(in the rows, 128 means zero)
The rows of D fall into several groups, which share some directions, and each row is roughly a mix of its group's hidden directions.
D (105 x 10):
[[106 156 159 150 139 192 129 129 136 136]
 [121 136 119 140 183 151 161 155 111  96]
 [151 159 106 125 114 117  93  92 133  81]
 [ 97 128 161  78 132 125 159 139  95 146]
 [119 106 125 115 103 148 104 124  68 161]
 [114 143  93  96 138 167 178 128 121 112]
 [123 112 160 115  99 154  99  80 126  98]
 [172 128 115 113 122 128 169 147 179 137]
 [154 172 130 124 103 174 114 103 137 100]
 [ 95 146 122 107 125 113 121 164 126 188]
 [176 161 137 167 163 137 147 124 147 122]
 [135 136  98  93 107 126 176 141  84 122]
 [127 128 155 159 182 161 160 143 116 127]
 [110 108 142 107 155 135 177 163 143  95]
 [ 82 117  99 116 145  95 107  96 157 141]
 [ 98 112 123  94 146 167 117  81 108 136]
 [119 141 132 105 153 174 122 175 118 163]
 [104  96 101 144 134  97 112  77 108 142]
 [102 105 154  84 133 140 162 155 119 161]
 [161 142  88 109 121 127 169 143 137  86]
 [107 108 102 109  83 166 146 153 150 144]
 [155  82 127 142  90 150 126 113  89 110]
 [135 103  80 124 160 107 140 118  87 155]
 [ 98 168 141 102 158 151  98 157 136 152]
 [152 165 101 128 133 137 156 136 172 166]
 [131 158  83 156 144 127  82 131 124  97]
 [152 151 128 114 143 176 183 141 126 124]
 [136  92 134 169 165 127  96 105 161 129]
 [ 81 124 106 115 147  74 142 137 108 137]
 [105 166 119  92  86 161 134 123 137 101]
 [117 193 104 127 141 154 151 123 134 154]
 [147 178 101 160 114 122 117 153 137  90]
 [115  99 110 158  78 104 115  96 127 150]
 [175 163 113 156 132 117 122 117  96  91]
 [158 109  83 143 112  93 154 102 123 102]
 [ 92 147 109  86 124 120  97 104 157 156]
 [152 175  83 146 115 124 105  95 138 124]
 [114 156 114 129 128 138  81  91 104  87]
 [ 99 110 154 105 112  86 148 108 170 121]
 [100 132  95 155 105 146  78 112 122 156]
 [123 139 125 108 112 167 187 146  99 138]
 [133  66 141 139  96 127 164 110 139 116]
 [139 125  86 150 132  98  72 123 144 111]
 [151 107 118 164 110  93 129  90 155  95]
 [121 146 146  87 179 146 142 160 108 137]
 [160 134 168 145  68 110 136 133 138 135]
 [171 138 151 127  94 175 114 112 125 100]
 [105 109  72 114 100 132 135 135 115 169]
 [121 152 114  95 182  98 136 117  94 120]
 [ 99 179 101 113 138 126 120 101 117  87]
 [121 135 159 161 136 124  95 112 163  80]
 [ 86  94 119  89 108 118 160 125 117 157]
 [ 98  79 161 132 131 108 123 138  84 114]
 [113 124 119 114  87 159 141 144 183 106]
 [176 152 138 136 116 161 157 137 164 151]
 [127 187 147 104 158 143 120 142 114  96]
 [112 156 161 144 123 109  76 137 125 165]
 [182 156 144 149  98 132 121 111  93 144]
 [142 135 111 134 141 173  80  98 103 106]
 [112 114 161 133 112 154 132 101 153  72]
 [105  79 145 108 114 125 168 100 135 100]
 [141  81 111  93  98 123 139 150 124 168]
 [103 161 127 118 137 146  75  85 134 114]
 [ 97 148 117 114 109 179 117 127 153  87]
 [139 150 143 149 172 133  87 139  98 162]
 [152 124 136 115 126 134 190 159 162 144]
 [103 148 155 107 126 111  86  92 160 151]
 [156 161 111 145 159 142 113 104 154  84]
 [131 119 204 133 111 110 121 120 149 128]
 [100 138 109 115 157 107 172 151 172 133]
 [122 156 141 126 106 134  76  83 145 107]
 [151 147 130 123 152 160 123 184 118 164]
 [189 117 105 112  99 144 129 131 141 162]
 [109  75  99  95 129 131 110 102 118 156]
 [ 77 157 140 154 128 115 118 132 150 174]
 [148 158 156 112 177 122 140 127 104  88]
 [134 123 128 136 143 159 102  62 100 128]
 [152 171 127 152  98 165 143 120  90 124]
 [118 175 147 123 120 117 155 173 161 110]
 [ 93 108 124 118 176 118 168 150 102 118]
 [130 116 108 120 158 191 127 165 138 136]
 [110 107  95 120 195 116 129 135 145 112]
 [128 153 150 138 114  96  84 112 143 175]
 [138 158 180 147 145 123 152 137 154  92]
 [134 174  95 132 146 111 104  89 160 132]
 [ 94 118 109  71 116 120 149 144 159 145]
 [123 109 121 127 163  87 176 158 147 142]
 [170 142  87 122 157 151 145 123  91 148]
 [102  88 124 124 143 107 137  80  87 129]
 [ 80 141 141 143 129 144 109 123  80 164]
 [116 141 137 127  87 162 130 124 163  77]
 [145 128 128 116 138 122 131 111  91  59]
 [133 193 150 141  95 125 118 137 149 108]
 [123 157 127 129 113 143 156 144 130 197]
 [128 156 153 135 137 157 116  88 135  75]
 [128 174 171 141 100 143 133 147 133  90]
 [164  93 122 133 139 144 178  96 120 105]
 [ 95 151  93 104  93 154 128 127  86 131]
 [110 131 135  89  91 131 116  93 134 176]
 [140 113 181 162 134 117 140 141 170 105]
 [132 114 141 132 132 133 150 152 202 133]
 [129 189 115 130 124 162 111  97 106 113]
 [107  77 170 111 145 118 109 113 125 159]
 [145  92 116 105 146 117 173 156 112 164]
 [113  65 141 119 122 110 136 155 108 160]]

One row of each group comes first, with its name. Which group is each row after those in?
[121 120  88 127 187 107 129 122  95 110] => H
[109 146  86  85 133  91 146 135 109 153] => Z
[152 134 117 170 166 123 134 146 129  76] => Y

[152 105 166 116  82 133 124 123 102  90] => H
[124 188 109 144 169 117 116 128 154 114] => Y
[132 128  67  86 125 120 142 136 157 150] => H
[108 104 135 114 107 105  75 132 161  97] => Y
[120 112 100  88  95 121 183 137 118 124] => Z
[134 100 110 168 129  87 102  97 153 146] => Z
[152 143 149 125 120 112 196 152 125 143] => H
[130 108 118 106 122  77 151 141 171  99] => H
[113  98 111 100 127 114 158 139  93 177] => Z
[114 111 143 108 104  93 140 175 150 163] => Y
[110 138 102 112 190 148 140  95 122 142] => Y
